The rows of R fall into a few groups, which share some directions, and each row is roughly a mix of its group's hidden directions.
R:
[[ 29  -2   5  -5   5 -26 -16  -8  40 -12]
 [ 22 -25  -2  13  29  20 -15  19 -10  21]
 [ 12  -1  -4  40 -20  -8 -18   5  25  20]
 [-21   2   8  13  -7 -43   8  15  24 -13]
 [ 21   8   0 -14 -25  40   6  21 -15   1]
 [-36  17 -16  -4 -25 -28  12 -12   5  -8]
 [-39   1   6  -4   3 -41  -4 -10 -15  -3]
 [-26  16 -15  14 -41 -21   1   7   2  -6]
 [ 42   6  -2  -8  24   2 -15 -19   7  25]
 [-22  20 -22  -6 -13   9  -8  32 -29  -1]
 [ -8   9  21  19 -16 -31 -13 -23  27   8]
 [ 38  -9   5  -7  22 -36  -3   4  10   9]
 [-26   0 -32   6  -6  14 -15 -36   4  10]
 [-39  28 -20 -12 -10   0 -16 -17  -1 -12]
 [ 26  -8 -17 -33   5  25  14  21  -4 -13]
 [ 26  24 -26  -6 -13  15 -11  17  17 -23]
 [-38   6  -9   8 -28 -29  -5 -16  -6  -4]
 [-16 -21 -16  -2 -16 -17  23  19 -20 -28]
 [  6  23  14  20 -31  -5  -7  14  33 -11]
 [  5 -11  -6  -5  19  35 -22  29 -19  11]
 [-15  23  -3 -22  -7 -40  11  -6   0 -24]
 [ 37  22   3 -34  -9  -6  17   6  12   3]
 [ -3 -21   6  -3  24 -17   7  33 -31 -11]
 [ 36   5  14  -7  25 -23  -6 -16  11  22]
 [-21  -6 -13   6 -15  40  -2  28  -2 -18]
 [ 22  -8  17  40 -16 -18 -16   0   7  17]
 [ 13 -19   9  39   2   4 -36   6   6  11]
 [ 26  14  -8  -6 -10  37  -8 -27  16   8]
 [ 12 -19   1  -7  36  -2  27 -17 -25  12]
 [-23  -2 -12  -3  20  10 -35  -5 -13  31]
 [-22   9  -6   9 -34 -20  11 -34   8  -4]
 [  2   8  -5 -25 -20 -37  22 -16 -11 -15]
 [ 28 -11  32  30   4   5 -18  -6  17  11]
 [ 19 -13   9  26 -14  -9  18   6  26 -32]
 [-40  -1  -6   4 -19 -27  -9 -20 -10  16]
 [-19  -7   3 -12   1  21  23   3 -46  -3]
 [-20  26  -1 -19  31  12 -19 -19   2  17]
 [ 15 -10  19  15 -39  -8  27  -5  13 -14]
 [ 15  -8 -15 -11  38  19 -23  -6  -9  24]
 [ -6 -10   3   0  27 -14 -18 -36   8  30]
 [ 40   8  18  -4  29  16 -13  14  11   3]
 [-40  -9 -18   4 -18  -7  12   2 -33   1]
 [-16  18   6  -2 -17 -40 -13 -25   7  14]
 [ -9 -26 -16   2  36  28 -11  18  -8  -9]
 [-35   8  -8   8   8  36 -20  -4 -20   7]
 [-24  10   6   2 -34  22  11  20 -11 -25]
 [-39  19 -20  18 -17   4  -3  22 -10  -7]
 [ 23  -4 -21  -4 -19   5  28  25  -4 -28]
 [-43  -3  -6 -18   3 -11  20 -18 -21  11]
 [ -4  -7   5 -24  38  16 -14  -3 -22  23]
 [-19 -14  -7 -19  39  22  -2  10 -22  -3]
 [ 33  23   7   0  10   0 -26  -9  24  22]
 [ -1  13  -5 -25   9  20  19  27  -4 -35]
 [ 17  24 -11 -27   0 -21 -36   7  -2   9]
 [-44  25 -16  -8 -13  11 -12 -16   2   1]
 [ 24 -16  -4  11  21  25   6  23  11 -30]
 [ 23  29  -1  22   5  -2  32  22 -13   8]
 [ 39  -7   9 -12  16 -35 -13   1   2  14]
 [ 23   4  -6 -17  36   4 -22   3 -12  28]
 [ 17 -17   3 -17  37  27 -21   3  -7  12]
 [ 28   6  38 -15 -13 -26  -2   2  -1  15]
 [-11 -12  14  29 -28 -12  21   9   8 -29]
 [-17  27  -4   3 -28 -31   6 -20  20  -4]
 [ -6 -43   3  11  18   6   0  13 -30  15]
 [-43   6   9  20  15 -19   8  14  -7  17]
 [  2  30  -1 -40  12 -14   0 -23   1  17]
 [ 15  19  -3   3 -21 -24 -14 -26  16  29]
 [ 27 -12 -23 -14  12  37  14  14 -11   0]
 [ -6 -35   0  30  -7  26 -16  22  -2   2]
 [-23 -19  12 -11 -10  -7  13  32 -24 -24]
 [ -1 -10   4  -4  44   7 -14  14 -11  31]
 [-39  -8  -5  18 -31  16   0   6  10 -17]
 [-20  -5 -20  16  26  11 -20   9 -30  18]
 [-23  -7  -8 -24  32  21  -2  13 -28  -1]
 [-34   8 -27  -4   9 -18  -4 -24  -9  23]
 [ 12   5 -14  16  17 -22 -33 -12   3  32]
 [-52   3 -10  17  -3  16   6   3 -12  -2]
 [ -3  11  -8  -5 -41 -12  21  -7   6 -33]
 [  9  12 -10  16 -38 -24   6 -16  20 -16]
 [ -4  -9 -32 -10 -11  12   8  27 -20 -31]
 [-37 -18 -20  15  -7  12   4  22  -9 -23]
 [  4   8  17   1   7 -43  20 -13  15  23]
 [-41 -16   2   2 -15  11   7   5 -10 -34]
 [ 33  13   6 -12  30  11  18  10 -22  14]
 [-26   9  14   9 -19 -41  14 -14   9  -9]
 [ 22   7  -2   1 -24  12   2  29  26 -28]
 [ -3   1  32  11  31 -25  -2  16  25   0]
 [-12 -17  -6  -9  42  19 -21  12 -15  11]
 [-14  30   8  -9 -21 -30  -1  13  16 -24]
 [ 19  10   8  -8 -13 -39 -26 -10  22  -9]
 [ 12 -25 -11  31  -9  27 -21  20  -2   8]
 [ 23 -15   1  34  14   8 -25  28   0   2]
 [-37  17  -5  10 -40   6   2   1   6 -13]
 [ 31  11   5 -20  13  19  21  -8 -32   5]
 [ 12  15  18   8 -23 -38   7 -13  22 -12]
 [  0  -8  14   0   5 -12  15  45 -16 -26]
 [ 27  29 -15   1 -18 -11  -2  33   8 -13]
 [-44 -19  -6   4  -6  19 -11   9 -26   0]
 [  5  -7   2   8 -27  -6   9 -16  46 -14]
 [ 18  -7  14  17 -41  20  -4  20  17  -2]
 [-28   2  -5  14 -15 -35 -18 -14  23  12]
 [-29  -3  -1  21   1 -10 -38 -14  11  20]
 [-25  -5 -21 -20  22  25   5  15 -25 -12]
 [-48  -9  -3  16  15 -23   4  -9  -1  11]
 [-31 -16  -8  -3 -25   6  26  -2 -30 -11]
 [ -8  36 -24 -32  -5  14  14  -8   9  -8]
 [ -5  -4  10 -15 -27 -15  37  -9  -7 -29]
 [-32   8   0  29  -8  32  12  16 -13   5]
 [-28   1   8   7 -26  -4  16  20  10 -36]
 [ 24 -10 -10   6  13  -3 -22  44  -5 -13]
 [-22  -4 -16  10  34  -4 -24  20 -24   5]
 [-48  -1 -16  18  -9 -23   7   2   7  -8]
 [-22  10  -8  14 -33 -25   8   3  22 -21]
 [-11 -25 -24  -1  32  22  -5   1 -19  19]
 [ 19 -27  20 -19   3  -8  21  16 -28 -14]
 [  8   8 -11 -25  16 -35 -10 -18 -21  19]
 [-24  11   6  13 -24 -31 -28 -15  13  -1]
 [ 33   3  -1  -6  26  14 -14 -21   1  31]
 [ 25  -8   3 -26  -3  12  33   9  -7 -29]
 [-27  -7  -3  13 -17 -31   5 -36  -7   5]
 [ 11   2  20  25 -10 -38  -7 -21  13  17]
 [ 20 -19 -13  12  38   7 -16   3  26 -10]
 [  3  -1 -11 -26 -24 -31  21 -10  -5 -26]
 [ -2   0  -8 -19 -36 -23  21  -6   8 -29]
 [  9  17  10  -1  -5 -31 -20 -18   9  37]
 [ -5  -2 -20  12 -28  -5  20 -10  30 -28]
 [  9  -3 -24 -36 -15 -26  17  -4 -10 -19]
 [-46  -8  -4   6 -21  -2  21 -13 -17   5]
 [ 29  33 -12 -11  -7   9   4 -23  26 -10]
 [-14  17   4 -42  14   3   8  10  20 -23]
 [ 34  -7 -25 -13  32 -14 -11   9 -13   7]
 [-13 -19 -16   1  50  -4 -11 -11  -2   1]
 [ -7  34  21  -6 -12 -22 -10 -19   7  28]
 [-28  -6   4 -31  15 -13  20  13 -28  -9]
 [-17  -1 -17 -18  24  22   0  10 -39   4]
 [ 14  -9  25  24  32   6 -26  -7  11  16]
 [ 27  -8  30  22   3 -12  -9 -13 -14  29]
 [-45 -14 -21  -6 -11  11 -24  -7  -1   9]
 [-19  -5  12  11  23  11 -35  26  -4  19]
 [-18  -1  13  14  13 -19   1 -35   1  34]
 [  2  -2   4   7  38 -24 -28  -8  -5  26]
 [-41  11  -3 -27   0 -15   3   8 -19 -21]
 [  1 -20  11  -1  -2 -36  18 -11  32 -18]
 [ -6 -22   5  -7  14 -10   3  33 -35 -20]
 [-17 -10 -18   8 -35  21   9  32  -4  -9]
 [ 12   7 -20  -6  22  44 -12  -7   3  20]
 [ 19  18   6   2 -14  38  24 -14  18   9]
 [-16 -23  15   8  14 -41  -5 -14 -22  -1]
 [  5  29  -4  18 -29   6 -17  -2  35  -1]
 [-15   3  12 -23  17 -42  13 -12 -16  -9]
 [ 31 -16   0  -6  37  -9 -10 -20  16  12]
 [ 31  -4 -23  -3  -6   6  28 -28  17  14]]

One row of each group comes first, with its name. Which group is each row after those in?
[  7 -16  -5   0  49  -3 -28  11  -5  -5] -> Y
[-34  -5  -2 -17  -4   9  32  -7 -25 -17] -> U
[ 10  11 -27   0 -14  47   0  -4  12   5] -> L
[-5  5  4  0 -6 52  3 27  6 -2] -> D

[ 18  -9  33  -3  13 -25  17  28   7 -13] -> Y
[ 41  15  15  -2  -8  13  23   7 -26  -5] -> U
[ -7  17  13 -12 -24 -37 -10 -25  17   6] -> D
[-33  19  14  11 -31   9   3  16  10 -21] -> Y
[ 18 -23  -7  34   2  22 -13  28   2 -11] -> U
[32  9 29 25  9 -6 -6  1 30  4] -> D
[ -9 -14   5 -29  37  10   8   4 -31   0] -> L
[-34   7   2 -13 -21 -29  11   6 -10 -26] -> L
[ 14  13  25  -8 -34 -10  23 -15  21  -7] -> U
[-26   8 -32   2 -25  -3  17   3  10 -28] -> U
[ 18 -12  -4  22  23 -25 -12 -28  21  11] -> U
[  2  -5 -19  -3 -29  15   2  27  19 -32] -> D
[-23  -6   4  39 -11  -7 -21  -9  29   7] -> D
